Named turns come first, each shown by rows before and after it. Which turns, in which order, take the first row of each pair that follows to the second? Write the first one first, as in the answered first pair.
turn P:
[ -5  -3  10  10 -16  15  16  -4 -11  18  -3  -3  15  20   5   7] |-> [ -2 -18  25   8 -12  10  10  -7  -6  12   2   8   6  18   7  10]
[-10   8  -9  -6  -9  12 -10   3  -1  -7   0   1  -5  -2   6  -2] |-> [-6  8 -1 -6 -1 13 -7  4 -3 -4  2 -3  3  0 15 -8]
[ -1 -11  12 -11  -3  -6  10  -5   5   0  -5   2 -17 -17  14   2] |-> [ -7   3  -8  -9 -13  -3  12  -3   2   1 -12  -4 -18 -18   4   6]
[  2   6   4   2   6   6  -6   3  -8  -1   9   2   9   9  15 -13] |-> [  0  -7   7   0   1  -1 -13  -2  -1 -11  10  17  -7   4   6  -1]
turn D:
[  3 -19  19   9  15  -4 -10   1   9  -8   1  10  -7  -7   3   2] |-> [  4 -17  21   6  12  -3  -7  -3   6  -7   4   9  -7  -9  13  -1]
[ 8 -6 11 -2 -7 10  1 -6 -6  3  6 10 20 18 -4  9] |-> [ 10   8 -14  -4  -7  13 -10  -3   0  -6   7  18   6   2  17   1]
[  3 -11  16   1   2 -10   7   5   9  10 -11 -10   3   0  -8   6] |-> [  4   1   3  -6  -1  -4   5   2   7   5  -4  -6  -6 -14  23  -4]
turn C:
[ -4   8   6  -9 -11   5   3  -8  -8  10   5   2  -6  -7  14   4] |-> [-4 10  1 -8 -8  5 -1 -7 -6  8  6  5 -9 -9 16  2]
[ 7 -5 -3  3  5 11 -6  2  9  2 -3 -2  0  6  7 -8] |-> [ 7 -8  3  3  4 12 -4  0  6  4 -2 -3  3  9  5 -7]
[  2  -7   3  16  29   1 -19  19  25 -15 -11  -1  14  -3  -2 -10] |-> [  2 -15  20  14  28   2 -12  15  18 -10  -9  -4  23   6  -7  -7]
turn V:
[ 0 -3  8 -1  9  4 -7 -5 -6 -5  7 -2  7 -5 16 -8] |-> [  2  -8   7   0  12  -2 -10  -2   5  -8   2   2   0 -10  12  -5]
[  6  22  -6  -1  -9   6  -6  -7  -6  -2  11 -10 -23  -1  27 -14] |-> [  9  16  -5  -1  -3   0  -9  -2   7  -6   8  -8 -29  -8  28 -14]
[ -6  15 -15   2 -17  11  10  -4 -15   5   1  -6  10   9 -10   7] |-> [  1  15  -5  -4  -9  13  13  -4 -15   8   5 -11  16   5  13  -5]
turn K:
[ -4 -10  35 -29 -17 -12  25 -14 -11  19  14 -22 -11   6   2   9] |-> [ -6  -6  29 -29 -21 -12  28 -12  -9  20   8 -25 -13   3  -3  10]
[ -9   3 -19 -15  -9  -6   4  -7  22  -2 -14   6 -17 -21  17   0] |-> [ -1 -10   7 -14   7  -2  -9 -15  13  -8   7  20 -11  -9  33  -8]
[ 14 -21  31 -12   7 -13  11 -11  -8  13  -8  12  -6 -11  -5  -7] |-> [  8 -17  29  -8  -1  -7  12 -15 -22  14  -5  11   0   1 -19   0]
[ -7  13 -11   0  -7  -2  14   8   3   4 -11  -9  -5  -9   0   2] |-> [  1   4   2  -2   7  -4   8   8   9   0  -2  -2  -7 -14  19  -7]
Pairs:
Each pair is two turns apart.
[ 11  11  44  12  13  -6   6  -4 -11   6  -5  11  18   0  32 -11] |-> [  9   0  44  25  20 -14   1   5  -2   6 -16  10  24  13  -6   2] | D then D
[ -3   6 -22   8   7  -5 -13  11  16   5 -14  -4   2  -3 -13   1] |-> [  5   0   9   1  15  -2   0   5   5  17  -5 -15  22   5   8 -11] | P then D
[ -6  -2   4 -15 -17  -6  15 -14  -4   0  -8  -1  -7 -17  -2  12] |-> [ -3  16 -12  -9  -4   2  16  -1  -5   8 -13 -15  11 -14   6  -5] | D then P
[ -5  13 -19  -8 -14  10  -5 -10 -12  -6   7   7  -8  -1   7   3] |-> [  0  11  -8  -5  -4  13  -8 -10 -18  -4  15   6   4   9  13  -5] | C then P
[ -7  11 -14  -2 -19  10  -9 -12 -21   1  15   3  -3   4  22  -1] |-> [ -7   3 -31  10  -8  -7 -14  11  14   0 -12   0 -12  -7 -11   9] | D then K
[-11  -3  -6   1 -11  -5   1  -6   2  -6  -5   3  -6  -3 -12   1] |-> [-11   2  -7   3 -11   1  -1  -9  -7  -6   2   4  -2   3  -8  -3] | C then V
[  2  17 -15   9   8  -4  12  13  -3  17 -22 -28  18   4 -13  -8] |-> [ 11  14   0  -3  15  -3  14   8  -3  17 -11 -26  15  -7  24 -22] | D then K
[ -7   0  -2   4 -12   1   2  -6  -8   4  -3  -1   1   8 -28  12] |-> [ -3  11  -7 -11 -18   4   9 -12  -9   5   2  -3  -9 -11  14  -1] | D then K
[  5  -2 -20  -1  -2 -15 -19  15  11 -25   0  11 -12 -14   2 -10] |-> [  2  -1 -22  -1  -5 -13 -21  13   6 -27   3  14 -13 -10  -2  -7] | V then K
[  1 -12  17   2  11  -5   1   3  14  15 -13  13  -4 -10   0   0] |-> [-11   5  -5   5 -10   4   4  -2  -1  16 -15  10  -4  -4 -19  11] | P then V
[ -1  -6  -2 -13 -17 -11  -7 -10 -14  -3   2  14 -18  -6  17  -1] |-> [ -1   6 -14 -13 -16  -8  -2  -5 -13   2  -4   5 -13 -10  24  -8] | P then K
[-25  31 -32 -21 -40  11  27  -3  -5  21 -23 -28 -16 -25  -5   6] |-> [ -4  19 -44   8  25   1 -14  36  40   8 -29 -15  -7 -22 -10 -19] | P then D
[-15   4 -26 -10 -10  -2  -6  -3  -5   9   5   1   8  -5   0  -8] |-> [-17  -1 -21  -7 -10  -5  -3  -1  -3  12  -1  -3  13  -1 -16  -2] | D then C
[ -2  10 -22   2   2   8 -21 -10 -21 -17  14  26  -3   5   3  12] |-> [  5   0  11  -4   8   9  -8 -16 -30  -7  21  17  15  13  17   3] | C then V
[-11  -7   1  -8   5   2  21   5  -1  13 -16 -18  18   4  -4  -7] |-> [ -5 -11  -6 -15  12  -2   3   2  12  -3  -7   4  -8 -16  24 -12] | P then D
[ -3  29 -29   5  -2  20   0   7 -16   6  -2 -17  17   7  14 -20] |-> [  2   5 -13  18  18   4  -3  23   7   8 -17 -19  24  15 -23 -11] | V then D
[ 15  -1  16  17  15  -3  -8  11   4   4   6  -2  25  25 -25  -8] |-> [ 17  14  19  -4   1   5   9  -3 -10   8  17  -9  20   7  27 -22] | D then C
[ 13  -1   1   3   6   3   2   4 -11  -1   5  -3  17   4   7 -12] |-> [ 13 -14  12   2   6  -3  -1   0  -8  -6   8   5  10   5   0  -5] | K then P
[  6  -1  -1  22  34  -1 -11  19   7   8  -1   2  10   9 -10 -13] |-> [  2   4  -4  24  27   4  -9  15  -3  10   1  -1  16  18 -17  -9] | K then V
[ -4 -23   6 -13   5  -2   6   5  15  -4   2   7   6 -14  -3  -8] |-> [ -9  -2 -15 -10  -1   5  12   9   7   4  -6  -7  16 -12  -6 -12] | P then P
[ -4 -15  15   5  14   2 -14   3   4  -5  -4  10  21  15  -2  -5] |-> [-10 -10  -3  -4  -4   1 -21  -7   5 -17  -1  25  -6  -3   7   5] | D then P
[ 1 13 19  7 38 -2 -5 15 11 -6 -1 21  4  8  9 -3] |-> [-10   2  20   4  14 -11   1   5  11 -10  -8  27 -12   6 -21  23] | C then P
[-2 -2 -2 -3  8 -2  2 12 -1  6  4  5 12 -2  7 -6] |-> [-3 -7  0  0  9 -3 -3 11 -2  4  7  9 12  3  1 -3] | V then K
[-16  -9   8   2  -8 -28  -4  -2  28 -11  -4   4 -20 -19 -27  -8] |-> [-14   1   0  -5 -11 -24  -4  -6  25 -14   2   7 -27 -30  -1 -16] | D then D
[ -3   2  -3  -3  -9  -7   4  19  10 -10 -20 -11  15 -11 -11  10] |-> [ -5  11  -2  -4 -15   1   8  14  -6  -6 -14 -15  24  -2  -8   7] | V then V
[-12   4   4  -7 -26  -5  21  12 -26  17  -4  -7   3   1 -11  25] |-> [  0   8 -12 -13  -9  -7   5  19  -5   3   2   8 -18 -26  36   5] | D then K
[ -6  18 -12   1 -21  -1  19   2  -2  10 -18 -23   8   5 -13  -1] |-> [ -2  24 -25   4 -12   0  11   8   5   7 -19 -20   4  -2  -3  -9] | V then D
[  2  -8   0   2   5  -1 -14  -3  -2 -11   9  16  -8   1  -1   5] |-> [ -3  -6   7  -4  -6   3  -2 -12 -17  -4  11   8  -1   6  -2   8] | K then D
[ -5   1  -2   0  -3   2 -10 -14 -13  -4  14  12   3   3  -1   6] |-> [ -7  -2   3   0  -5   0  -5 -15 -14  -1  10   7   6   6  -9  10] | D then C
[-15  21  -2  -1 -19  13   7  -8 -21   0   5 -10   4  14 -14   3] |-> [ -1  -4  33 -11  -3   2   2 -14  -8  -8  18   5  -6   3  15  -4] | V then P
[ -4 -24  21   8   4   2 -17   1  -3  -8   8  21  -2  -1   3  11] |-> [-16  10 -10  10 -18  18  -6  -2 -25   1   3   4   7   4  -1  10] | P then V
[ -3   5  18   2   4   3   6 -25  -6   9   7   7   7   4  11  -7] |-> [ -6   1  16  -3  -7  -4  12 -27   1   7   0   8  -6  -6   6   3] | C then P
[ -2 -22  21   1   3  -9  -6  -3  11  -8  -5  17  -8   6 -22  16] |-> [ -1  -9  -3   2   5  -7 -17   3  19 -16  -5  25 -21  -7  -8  10] | D then D
[-18  -5  24  21   3 -10  -4  -2 -21 -19  15  21   1  20 -31  27] |-> [-16  12  27  -3 -12  -1  14 -18 -37 -14  27  15  -6   0  27  10] | D then C
[ -8 -24   9  -9 -15 -16  22   2  15   3 -14 -20 -21  -9  -7  15] |-> [  0 -28  12 -10  -3 -17  11   3  22  -5  -6  -9 -28 -16  14   5] | K then C
[ -5  -9   9   3 -18   5  -7 -17 -16  -5  19  20  -7  10 -13  15] |-> [ -3  -3 -13  -5 -19  -9   5  -2  19  -1  -8   8 -24 -26  -2  12] | K then K
[ -2  -8  19   3 -12   9  -6  -3  -8  -7  -3   6   1  18 -15  -2] |-> [ -4  -5  15   0 -18   9  -6  -6  -9  -8  -2   8  -4  16 -13   0] | V then P
[  2  23 -12  -9  -6  15  -8 -19 -30   0  18   9   8  13  22  -8] |-> [  8  -1  -4 -15  -1  -3 -18 -19  -3 -14  16  28 -22  -8  27   2] | V then P
[  9   1  -8   8  28 -16   1   9  13   6 -18   1  20  -5 -10 -13] |-> [  1  -6 -10  11  16 -18  -6   1   8  -1 -15  13   9   1 -33   4] | P then V
[  7 -13  16 -12   3  -7  -1   0  17   0  -2   3 -16 -20  22   1] |-> [ -6 -11  13  -6 -16  -8  12  -3   7   7 -14  -7  -9  -7 -19  21] | P then D
[  7 -17   6 -16 -11  -7  13  -4   8 -10   6   1 -17 -19  17  -8] |-> [ -3 -11   7  -8 -24   5  11 -15 -22  -9  16   2  -4   9 -10   3] | K then K
[ -8 -17  20 -15 -13  -1 -19 -25 -10 -27  10  33  -4   6 -10  11] |-> [-18  27 -31 -10 -27  15 -11 -16 -20 -18  -3  11   4   2  -9   2] | D then P
[  0 -11   4  -8   2 -12   0  -1  16   0  -6  -2 -11 -13   1   8] |-> [ -1 -17  12  -5   3  -8  -9  -7   6  -4   4   6  -8   0  -7  12] | K then V
[ -3  -9  21 -10  -9  -1  21 -19  -8   8   7  -5  -1   3  12  -3] |-> [ -9   9 -31   5  -7   2  -5  -5   6  -7  -2  10 -19  -4  -5   1] | D then V
[  2 -28   1 -16 -31  -3  -1 -10  -1 -18  -4  10 -20  -8  16  13] |-> [ -2 -22  -1 -15 -38   3   1 -14 -14 -16  -1   8 -14  -1  12  14] | V then V
